In the data rows, 500 means zero.
Here are some points, one per row:
521 714 378 538 532 602 429 473 490 474 596 492 669 352 572 401 690 512 436 652 613 423 687 509 695 526 553 635 449 423 620 471
435 636 436 600 567 649 607 492 429 566 384 533 514 425 844 472 556 599 644 535 546 683 416 685 648 554 385 430 553 524 421 638
587 456 704 315 572 497 538 562 532 500 578 308 394 512 271 415 487 643 559 535 434 463 480 796 506 585 687 263 427 536 534 372
591 506 595 580 562 399 465 362 397 511 347 295 398 419 548 286 504 372 477 244 390 523 642 593 674 353 415 445 561 517 641 583
496 622 340 481 657 485 733 676 353 578 345 644 604 363 615 577 450 354 348 540 646 537 419 562 418 585 518 396 536 524 627 533
419 768 514 431 570 557 440 548 522 282 551 410 467 483 533 337 634 539 559 352 411 771 633 614 418 551 619 579 511 534 482 632
423 398 512 412 391 595 508 670 477 422 639 530 691 505 461 446 419 420 675 451 621 605 705 528 488 352 530 482 422 607 529 509
553 494 594 557 291 639 427 354 441 614 445 512 532 329 299 413 384 635 562 713 233 466 688 553 322 684 472 498 477 288 319 513
503 554 497 525 488 301 627 571 527 405 487 337 589 337 534 559 401 535 703 541 728 363 605 578 508 593 433 428 692 531 589 381
644 585 633 628 590 406 583 600 448 550 483 516 652 586 773 635 430 643 675 255 478 334 440 313 323 260 616 413 521 267 489 621
447 554 336 345 548 802 376 789 461 523 422 442 492 400 491 433 650 558 493 586 512 565 311 551 347 444 488 340 317 466 444 343
455 479 589 335 590 452 591 611 658 592 561 493 485 402 412 399 606 586 526 406 516 561 424 385 388 544 628 453 348 632 503 358
490 567 655 552 422 588 589 440 444 304 856 658 439 616 614 367 445 502 624 595 488 497 265 500 519 474 586 383 354 503 443 106
737 465 571 514 539 704 642 425 740 638 378 356 705 479 407 500 397 322 528 469 391 518 417 389 476 578 317 415 593 679 441 627
552 669 564 714 419 461 300 305 433 324 065 509 634 511 368 541 710 538 658 429 499 385 532 363 485 482 536 273 495 595 343 378
241 359 498 510 682 636 512 477 578 484 550 446 431 615 470 372 603 429 645 396 388 471 377 269 575 317 322 704 371 512 559 603
409 632 831 412 617 389 519 654 262 554 510 537 457 561 327 576 549 271 579 555 592 465 509 443 413 612 346 717 659 492 387 560
373 489 444 385 612 784 457 516 537 517 454 590 563 674 329 605 670 438 518 364 722 426 390 508 698 469 360 347 464 526 535 434
444 518 522 480 449 476 568 462 339 469 403 401 633 209 545 871 522 604 488 420 528 578 365 627 479 295 667 459 390 353 563 632
582 306 591 527 627 435 416 458 532 549 557 523 452 378 513 721 616 435 396 758 221 527 688 506 479 297 611 505 524 739 629 459
585 616 459 421 497 464 323 596 462 364 470 465 702 588 482 445 360 657 392 513 563 614 349 508 324 411 313 493 243 380 696 444
429 631 596 507 522 629 545 466 588 786 693 382 415 508 397 492 301 503 360 615 509 386 547 506 440 304 361 472 404 755 514 641
337 210 392 584 383 501 473 583 341 544 406 338 380 414 691 688 616 722 419 586 349 402 570 468 338 529 404 406 622 651 361 463
198 488 400 571 749 416 381 436 564 543 344 539 385 460 337 633 335 202 589 441 345 319 387 638 587 660 641 520 411 418 582 609
370 351 406 435 521 296 505 656 619 606 526 495 803 623 438 572 456 509 274 444 384 442 617 472 582 579 564 429 499 545 761 423
433 346 481 461 629 586 472 599 587 578 618 512 547 621 450 358 656 568 355 227 472 508 495 292 456 655 815 411 461 379 442 420
609 385 673 218 527 515 372 345 548 347 342 739 350 409 584 648 300 342 478 358 590 659 415 397 380 530 488 544 411 518 479 645
336 351 508 581 412 578 552 338 217 440 428 648 598 579 466 353 594 539 415 568 503 373 400 363 472 365 704 686 571 729 319 602
511 365 295 585 517 669 431 183 785 422 378 521 544 699 545 543 289 332 557 643 483 568 620 562 478 380 579 499 580 438 514 353
749 482 630 484 456 422 607 378 486 711 550 502 586 596 532 356 466 705 537 455 545 408 532 613 642 406 246 797 479 366 637 441
638 578 302 463 563 379 608 298 470 537 695 399 305 730 632 594 494 585 494 335 408 353 356 564 542 490 406 419 606 675 354 511
459 566 699 557 454 510 318 562 548 578 343 739 531 834 551 522 564 469 461 581 476 523 485 628 346 710 474 457 672 478 657 717
444 371 558 741 457 530 633 700 475 400 425 493 180 434 375 434 424 694 501 497 639 464 538 583 450 424 327 580 473 341 608 528
593 511 534 452 537 501 482 349 430 595 319 700 518 458 467 529 490 516 453 507 513 563 460 459 621 462 606 618 468 820 468 544
578 410 498 500 745 569 422 568 618 551 653 556 669 567 636 597 589 695 651 495 433 446 616 515 611 637 494 583 527 679 370 408
560 326 418 453 430 260 393 466 492 588 539 481 394 342 746 579 379 574 535 414 650 404 627 418 460 573 327 415 332 493 341 678
565 742 414 429 416 360 643 715 508 244 555 487 591 603 401 437 410 591 497 448 228 470 419 519 535 488 559 464 360 646 286 490
773 497 289 289 552 530 334 432 194 534 479 703 592 488 491 476 466 428 361 595 476 324 463 356 625 478 621 501 482 437 390 520
396 419 608 478 362 625 517 558 497 504 554 382 457 650 542 490 528 504 458 656 619 406 432 448 720 461 556 478 232 727 647 619
531 460 300 338 569 272 672 296 283 469 676 577 547 603 537 608 636 452 481 603 468 821 433 513 596 339 483 320 570 260 424 434
474 610 567 686 689 348 337 538 594 594 646 645 682 403 475 442 384 511 378 584 677 567 574 590 657 512 577 477 621 311 319 416
636 417 457 666 684 494 480 517 353 185 574 441 497 653 468 667 488 420 374 378 435 777 647 363 424 732 412 698 236 526 530 408
601 530 524 683 477 552 519 464 510 423 596 680 393 370 398 617 828 588 415 376 405 544 444 578 486 420 255 477 666 483 835 472
625 622 516 466 511 385 440 545 390 532 359 395 388 440 248 501 495 495 750 549 733 384 500 337 374 321 679 601 530 671 608 539
469 484 642 434 336 601 419 516 461 424 733 574 554 503 420 381 447 217 437 569 505 327 629 536 396 238 451 436 579 329 406 631
597 548 383 581 672 572 245 591 359 504 495 294 331 656 265 528 385 598 424 539 534 435 553 495 467 599 434 590 603 350 408 597
687 471 557 494 575 396 611 459 694 471 382 478 486 633 730 324 550 591 266 581 551 533 406 700 476 369 554 517 561 506 438 663
655 367 543 354 615 389 615 423 435 506 581 468 391 449 645 322 725 240 549 497 523 378 552 736 283 339 538 431 627 463 458 550
347 587 445 301 358 630 477 530 485 388 591 451 636 538 562 609 481 461 499 453 307 618 447 632 475 474 491 777 547 539 608 334
616 711 575 675 376 523 403 418 523 602 667 547 436 575 614 441 489 431 313 584 414 498 444 150 388 550 614 453 463 399 550 513
459 541 510 539 448 425 293 328 625 455 354 544 267 410 578 587 486 503 653 653 560 546 557 465 721 355 761 551 470 454 475 440
340 396 628 429 497 341 558 719 735 277 545 637 488 530 501 652 637 567 573 689 389 303 534 353 683 441 412 516 347 393 436 561
320 619 367 404 598 526 337 544 491 346 542 687 434 321 480 207 392 591 471 477 444 316 778 360 508 555 265 410 469 662 733 575
439 461 589 307 425 625 517 442 552 269 401 454 719 555 588 470 515 505 535 576 447 336 476 670 524 684 394 726 474 465 420 475
420 370 454 604 621 397 697 514 557 700 334 647 356 560 532 538 483 497 641 549 566 552 569 633 338 333 453 590 492 544 409 230
291 738 456 523 403 452 705 359 567 540 474 402 547 467 621 596 585 492 398 404 482 391 468 425 353 547 454 438 678 383 586 304
673 332 490 646 458 614 550 612 309 548 577 720 375 295 627 498 249 565 672 409 420 537 336 492 643 740 518 400 630 482 642 588
560 504 444 643 579 475 512 468 590 420 405 512 460 253 376 396 314 607 482 645 596 532 271 473 425 478 694 708 553 608 459 455
324 486 670 591 426 337 588 310 500 651 604 553 555 480 400 336 587 512 557 582 629 642 649 574 454 819 545 310 074 489 482 589
456 403 355 244 518 510 683 421 440 537 560 369 381 588 565 513 494 624 785 696 557 548 548 422 431 626 555 506 717 361 602 642
507 223 465 566 405 524 579 625 563 245 445 487 354 495 548 453 537 415 242 244 756 347 483 727 514 565 589 495 556 462 435 494
604 538 407 519 371 405 701 582 485 707 222 505 378 476 565 457 573 338 456 413 459 403 510 563 489 563 349 694 232 235 375 178
640 498 402 675 343 409 666 481 459 509 334 419 560 486 361 419 688 469 629 628 376 516 352 529 629 409 447 412 459 308 678 782
688 374 386 311 294 244 100 597 535 610 642 505 561 544 454 343 752 568 626 413 581 624 469 551 585 539 415 530 464 518 554 478
558 567 693 475 524 534 498 757 532 469 373 297 354 498 446 474 435 366 424 658 283 733 647 322 756 428 463 330 581 442 282 565
316 451 614 552 484 333 293 566 390 628 510 483 597 411 736 430 278 423 544 626 279 531 217 565 512 531 395 512 527 563 420 339
612 541 189 575 372 490 840 618 654 453 517 492 469 453 487 385 548 524 523 459 465 496 723 437 375 542 539 630 485 507 573 713
434 483 677 394 436 522 460 417 555 530 494 378 733 414 416 338 484 722 461 232 325 630 494 455 466 471 617 481 545 311 569 423
485 634 483 622 468 384 372 276 476 434 696 268 643 583 321 741 411 391 265 394 526 503 308 631 539 477 448 542 449 398 451 566
598 590 508 469 730 731 393 439 581 466 546 288 433 556 696 542 566 443 557 522 513 307 609 545 546 663 642 519 358 530 636 417
289 507 522 373 629 523 519 342 609 511 542 488 424 443 414 580 523 636 261 660 571 707 393 462 498 517 406 662 605 396 351 625
341 650 313 392 274 532 572 536 508 581 483 778 219 643 416 621 344 637 428 252 509 504 710 683 522 455 552 357 637 659 472 505
624 619 483 628 202 669 363 626 635 707 656 460 427 526 485 703 587 319 573 515 488 625 503 503 481 552 660 707 553 518 496 520
340 395 376 744 489 402 363 597 390 547 595 433 624 589 482 385 458 320 661 525 542 629 439 463 395 511 427 537 622 631 478 595
469 431 473 589 547 658 489 507 705 526 655 704 632 352 305 646 457 453 482 381 585 493 434 483 363 481 426 438 585 549 195 501
532 562 435 478 397 411 512 415 731 351 364 491 376 494 434 492 466 406 448 750 586 489 386 244 439 660 505 356 689 628 582 263
528 376 662 590 441 632 689 527 243 528 322 511 470 692 486 580 308 663 537 494 775 493 718 337 488 516 577 349 602 486 553 442
447 485 477 390 304 535 595 408 468 632 585 326 473 300 626 501 493 371 347 267 600 593 470 422 834 551 431 577 646 456 547 367
These points spread out most along one direction. Take the direction at right angles to it along which they spread out most. Go by this last direction. Where along it does each point below lie, from 0 to 99? 50 is the average, and the first point above lies past it. One standard deviation of the points above along it is 16.
370 351 406 435 521 296 505 656 619 606 526 495 803 623 438 572 456 509 274 444 384 442 617 472 582 579 564 429 499 545 761 423 64
638 578 302 463 563 379 608 298 470 537 695 399 305 730 632 594 494 585 494 335 408 353 356 564 542 490 406 419 606 675 354 511 67
341 650 313 392 274 532 572 536 508 581 483 778 219 643 416 621 344 637 428 252 509 504 710 683 522 455 552 357 637 659 472 505 45
578 410 498 500 745 569 422 568 618 551 653 556 669 567 636 597 589 695 651 495 433 446 616 515 611 637 494 583 527 679 370 408 50
593 511 534 452 537 501 482 349 430 595 319 700 518 458 467 529 490 516 453 507 513 563 460 459 621 462 606 618 468 820 468 544 26
640 498 402 675 343 409 666 481 459 509 334 419 560 486 361 419 688 469 629 628 376 516 352 529 629 409 447 412 459 308 678 782 64
521 714 378 538 532 602 429 473 490 474 596 492 669 352 572 401 690 512 436 652 613 423 687 509 695 526 553 635 449 423 620 471 62
340 395 376 744 489 402 363 597 390 547 595 433 624 589 482 385 458 320 661 525 542 629 439 463 395 511 427 537 622 631 478 595 38
749 482 630 484 456 422 607 378 486 711 550 502 586 596 532 356 466 705 537 455 545 408 532 613 642 406 246 797 479 366 637 441 84
485 634 483 622 468 384 372 276 476 434 696 268 643 583 321 741 411 391 265 394 526 503 308 631 539 477 448 542 449 398 451 566 66
439 461 589 307 425 625 517 442 552 269 401 454 719 555 588 470 515 505 535 576 447 336 476 670 524 684 394 726 474 465 420 475 58
601 530 524 683 477 552 519 464 510 423 596 680 393 370 398 617 828 588 415 376 405 544 444 578 486 420 255 477 666 483 835 472 71
